Each named move below is a turn or a mirror, shown by a few rows before and after it. Which moves, in which order, take the first row of each later pair to the second? The first pair is answered.
Gazif:
[  7  -6  11  -7  32   5   2  -7   0 -16 -17   4  24   3 -14  -8  10  -7
 -12  -6 -26  -9   2  -8  21   1   4 -22   1 -18  10  14  22]  ->  [ 11 -11  13  -9  29   5   4 -12   4 -15 -19   5  20   5 -16  -6  13  -5
 -12  -8 -26 -12   5  -5  20  -2   2 -20   5 -10  15  18  21]
[-10   9 -22   2  -8  -1   7  -9 -28   4  -2  -4  -4   2   6   3 -12 -12
   2  13   6   3  10 -19  23  25   7  11  -5 -27  -7 -18  -2]  ->  [ -1  -8 -20 -16 -20   5  13 -12 -22   7  -3   4 -15  17   5  10   9   1
   7  28  10 -18  12  -1  10   8  -6   9  12  -6  18  -8   2]
[ -1  -5  -6   9  -5 -13   7   2 -11   2   7 -19  -4   4   8  -3   4   0
  -1   6   3 -14   0  -1  -3   7  -3   2  -1  -3  -2   3   0]  ->  [ -2  -5  -5  11  -3 -13   9   7  -9   2   7 -23  -2   5  11  -4   3  -2
  -3   6   0 -13   1  -4  -2   6  -4  -1  -6  -8  -4   0   0]
fak:
[  2 -11  19  -7  -4   3  13  -4   7   7  10  11  -9   3  -1  -2  15 -17
   2   4   7 -16  -6  14  -9  -9   1   8   6   5  -5   5  14]  ->  [ -6  13  18   4   2   1  -1   9  13  -3  17  16 -14   0   5  -3  -1 -15
  -3  -1  -5   5 -17   6  -1  -1   6  13  -2  -2  -9  -1   6]
[ -9  17   2  12  -4  -4   5   9   3   2  14   3 -13  -2   5  -5  -9  -4
  -5   4  -1  -7 -12  -9  -8  14  15  15  -8  -3 -16  -7  -1]  ->  [ -3 -11   1  -2 -10  -5  17  -1  -5  19   4   0  -6   3   0  -2  11  -3
   1   9  12 -31  -4   0 -17   0   4   6   0   5  -5  -2   7]
[  1 -12  23  -5   6  -1   5  -9   2  17 -16 -25  14  -5  -2  -2  14  -5
  -2 -13   8  -9   7  -1 -14 -22  -3  -1  -1  -6 -17  -5  -4]  ->  [ -3  14  20  11  12  -4  -5   4  10  -3  -7 -19   6  -6   6  -2  -6  -4
  -3 -13  -4  13  -6 -11  -4  -9   3   6  -6 -13 -27 -11 -11]
[  1  13  -7  -2   2   0 -13  -9   6   2  -8  -3  -4 -11  -5 -11 -11 -16
  -2  -9  -9  13  -1 -17  21  11  -2  -7   4 -15  -2   8   6]  ->  [  6  -7  -5 -16   0   4  -1 -19  -1  12 -18  -5  -1  -7  -8 -12   2 -17
   3  -6   1  -7  10  -7  14  -2  -9 -13   4 -11   6  15  10]
vezip:
[  7  -9  -1 -11  -2   1   9 -12  -3   8 -10   1   4   1  -7   3   2 -12
   1   0   0 -12  -3   5   6  -2  -1  -7  -1  -9  -1   0   5]  ->  [ 10  -5   1 -11  -5   4  10  -9  -2   6  -3   8  -4   1  -5   3   3 -14
  -1   2  -3  -9  -7   7   8   2  -2  -1   1 -10  -2   3   5]
[  8 -15  11 -19   3   2   0 -10   3  12 -15  -7  12   0 -11   1  20 -11
  -8  -4   9 -15  11  14  -2 -14 -11 -13   4   4   4   5   2]  ->  [  6  -3   3 -16 -10   8  13  -1  12   1  -7  18 -17  -1  -5   5   5 -20
  -1  18  -3 -16 -16  14   6   3  -5   9   9   4   4   2   6]
[ 14  -4   2  -7  -1  15   4  -7 -13  -5  -9   5   0 -13 -11 -10   8 -10
   8 -10  -1  12 -16   9  13  -1   4 -13  -4  -8  -3   4 -10]  ->  [ 13  -3   5  -5  -2  16   8  -9 -12  -5  -8   5   0 -10  -5  -7  10  -9
   8 -12  -1  11 -18   8  13   2   6  -8  -6  -7  -2   5  -8]
Ril:
[ -7  11   0   4  11   9   2   6  -3  -3   2  19   0 -17 -18  -1 -16   4
  11   8   5   3  -4   6   7  16  -2  13  13   3   6  -3 -17]  ->  [ -6  12   0   3   7   7   0   6  -8  -4   3  19  -1 -17 -13  -2 -21   1
  10   7   3  -2  -6   7   7  14  -1  13  12   4   3  -4 -12]
[  6   1 -11 -10  -3  -2  26   3 -20  13  -4  -5  -5 -23   2   6  14   0
  -5 -10   7 -14  -9  -5   4   2  -2  -4 -11  -4 -12   5   1]  ->  [ 10   0 -12 -15   7   0  15   3 -17   5 -14  -4   4 -20  -5   8  11   4
  -6 -19   2   5  -3   1  13  -7 -10 -19 -10  -1   0  10  -1]
[  9  -4  -2 -14   1  13   1 -13 -12   1 -10   6   2   3 -11   1  -6 -18
   1   8  -1   3  -5  -2  14  11  -5  -3   1 -11   5   1   5]  ->  [ 11  -3  -5 -10  -2  14   9 -12 -10   7  -8   9  -2   2  -7   1  -4 -19
   4   8   2  -3  -9  -4  11  10  -6   4  -1 -14   2  -1   9]
neso:
[  2   4   6 -14  17   6 -14  -4   1 -11  -9   6  22  -1 -18  -2  -9 -21
  -3 -17 -11  20  -3   5  19  -4  -1 -13  -1  -1   4   2 -10]  ->  [  3 -20 -11 -19  -7  11  -7 -11 -19  -2  -6   5  11   2  -9  -5  -4  -3
   0  14  -3  10  13   9  15  14 -14  -7  10  -8  26   6   0]
[ 12  -3  -6  16 -10  -2   0  -5  -1   7  -3 -11  -2   4   6   4 -12  -5
  11   3  12   3 -13 -12  -7 -11   8   2   0   8  -8   7  -1]  ->  [ 16  -2  -2  10  -6  -5  -2  -6   4   8  -8  -9   3   5  -1   7  -9  -5
  12  -1  15   4 -17 -11  -6 -16   1   2   2  10  -5   8  -3]
[  2  18  12   4  14  -3   5  -3   8   1  -3   8  -2 -21   5   9  -2 -29
  -4 -17   3 -17 -19 -18  12 -16   4   1  -5   3 -10  -3  -1]  ->  [ 10  -9   8 -14   5   3   7 -12   1   7 -13   4  -1 -13   0   8  15 -13
   3  -5  11 -25  -5  -2   8 -22 -16  -4  11  17  24   9   6]
[ 3  4  3 -9  0  2 -4  0 11 -5 -5  3  4  3 -3  2  0  3  0  6 -2  3 -1  5
  3 -1 -5  0  6  8 11  7 -1]  ->  [-1  2 -6 -2 -8  0 -2 -1  3 -3  3  4 -3  1  4 -5 -4  6  1 16  1  2 -1  1
  2 11  1  4  1  3  6  2  2]

(2 to 3 moves a pair)
[  0   7 -12  -6 -19  -2  14   6 -15  10   9  -6  -9   0  15   3  10  25
  -5  27  -6 -26  -1  -3 -14  -4   7   4   1  14  -3   5  12]  ->  [  5   0  -6  -9   1  -3  -8  -3 -18   2  -8 -13  18   7   6   6   9  34
  -8   7  -3  -5  17   3  -9 -18  -2 -17   2  19   9  13   7] -> vezip then Ril
[ -6  -5   2   3  -7  -4   3  -3  -3  12  -1  -7  -2   3   8   6  10  -1
   3  -4  11 -16   0   7 -11 -10  -4   5   1   8  -3   1   8]  ->  [ -8  -2 -10   5 -13  -5  -1   3  -5   4   4  -3 -10   6  13   5   4  12
   3   8   4  -5   1   8  -7   5  -8  11   7   7   8   1   4] -> fak then neso then neso
[  5 -12  -6  -2  -4   9 -11 -14 -12  -4 -14  -2   5   0  -8   1   1   5
   2  11  -1  16  10   6  10   8  -8 -12  11  -7  14   4  -1]  ->  [ -1   9   2  12  -7   3   6  -3  -5   5   2   2 -10  -5   5   0  -2 -13
   0   9   1  -1 -15  -7   0  12   9  10  -5 -18 -19  -9   1] -> neso then neso then Ril
[  3 -17  -2  -1  -4  -7 -13 -20  -3   7 -16 -25  15 -13  -6  -2   2   2
  -7  -6  19  13   6   4   0   3  -7 -25  -6 -14  13  -5  -7]  ->  [  8   5  10  -7   6  -4 -15 -10  12  -8 -19 -16  15  -8 -14   2   2  -7
 -10 -16   7  22  -8   7   8  -7  -1 -24  -5 -10   6  -7 -12] -> vezip then neso then vezip
[ 17 -18 -13 -21 -21   9   5 -19 -25   0  -5   2   0   2   1   4   2   3
  12  13   6   0  13  13   6  16 -12  -2  16  12  21  12  17]  ->  [ 17  -8  -9 -18  -1   8  -8 -20 -28  -6 -16  -6  17  -5  -4   2 -10  -3
   8  -6   1  28  15   5  20  17  -7 -13   6   4  13  11  10] -> Gazif then neso then neso
[ -1  15   9  -1  20   5  -8  15  10 -15   1   3  -1  11  -3  -1 -17 -17
  -4 -14 -13  -7   3   9   4  -5 -13   2   6  18   1  -3   7]  ->  [  0   6  -3   0  23   7 -16   6  -7 -13  -4  -1   8   9  -7  -3 -19 -14
  -4 -12 -11   4  14   9  11   1 -17  -5   1   9  10  -2   6] -> neso then Gazif then neso
[  8   6   9  -2  27  -7 -17  -4  16  -8  -3  -5  24   9 -12   1   6  -1
  -1 -17  -1  -9  -3  -4  -6 -17   4   1  -2   7  -2   1  -8]  ->  [  0   1 -15   2   4   2 -11   6   7 -12  10   4  -4   9   2  -5  -2  25
   4  20  -5  -4   3   0  -9  13  -3  17  12  11  21   2  -3] -> neso then fak then Gazif
